0: [-25   0  25  59 -14  24 -24 -15   6  20  -8 -81  40 -11   2   5]
1: [ -7  -5   3  21  -9  62 -22  -4 -18  74  -9 -41  13  15 -32  25]
2: [ 16  59   5 -19  -6   3 -62  26  -5  54  60  27   6  70 -25 -18]
3: [  0 -41  -7 -61 -23 -61  99 -37   9  -8 -73  24  17  10  51  13]
4: [-35 -27  31  83 -24   6 -21   0  11  31  -1 -84  40 -17  -5  -4]
5: [ 19 -51 -22 -26  -9 -68  39  14 -36  40  21  47  10 -27  27  11]
6: [ -36  -41   16   38   -1   67    1   44  -35   20    8  -38  -97 -104   26   60]
7: [  6  41   8 -18   0   5 -56  10  -5  54  62  25  28  70 -16  -8]
8: [ -32   29   10  -41    8  -21    2   24   48 -101   17   43  -65   -5    6  -63]
9: [ 12  10 -22  13  64  10  -3  -6 -36  79  -1 -79 -27 -51 -16  46]
10: [-10 -11  25  25 -26  50   7  12  -7 -37 -48 -46 -52 -69 -52  50]
11: [ 21  24 -30  38  13  13   5   7  -5  24  -5   5  11 -26  20  65]
12: [-105  -27   13    9   -6   -4   44    6   36   21  -60   17   59    8  -71   50]
13: [ 12  48  -1  22  13   6 -33   8 -18  13  65   5  -7  37 -37   0]
14: [ 19 -50 -34 -37  -8 -61  35  -8 -33  42  -1  54  41  11  43  -9]

[-16   3 -35  26  -8 -16 -14  16  -6  41  10  78 112  82 -12  16] 7 14 2
[ -3 -28  -6  31   9 -44  43 -36   6  -6 -11  46  80  31 -28  15] 14 12 5
[ 45   5 -46 -32  44  70 -16  35   9  -2  -6  -6 -61 -29  39   1] 11 9 13
[  60  -10    9   31   -7  -11   22   55   10 -100   24   16 -116  -74  -13  -29] 8 10 6
[-13 -31   3 -13  -9 -37  21  15 -32 -22 -11  29 -11 -55 -18 -24] 5 14 11
[-24   5  21  48  -4  29  20  13  71 -96 -39  36  32   8  37 -11] 8 11 0
[ -40   34   -1  -41    2  -19  -16   16   47 -112    6   32  -57  -13    0  -65] 8 13 10
[-43 -31  67 102 -27 -38  28   7  29 -25  30   0   3 -14  -9  13] 4 0 11
[ 18  35  15  -4  14   8  14 -23 -21   7  33  -5 -45   8  11   7] 13 11 7
[ 61  -2 -33 -25  45  67 -25  39   9  -6   6 -18 -74 -43  41  -3] 11 9 6
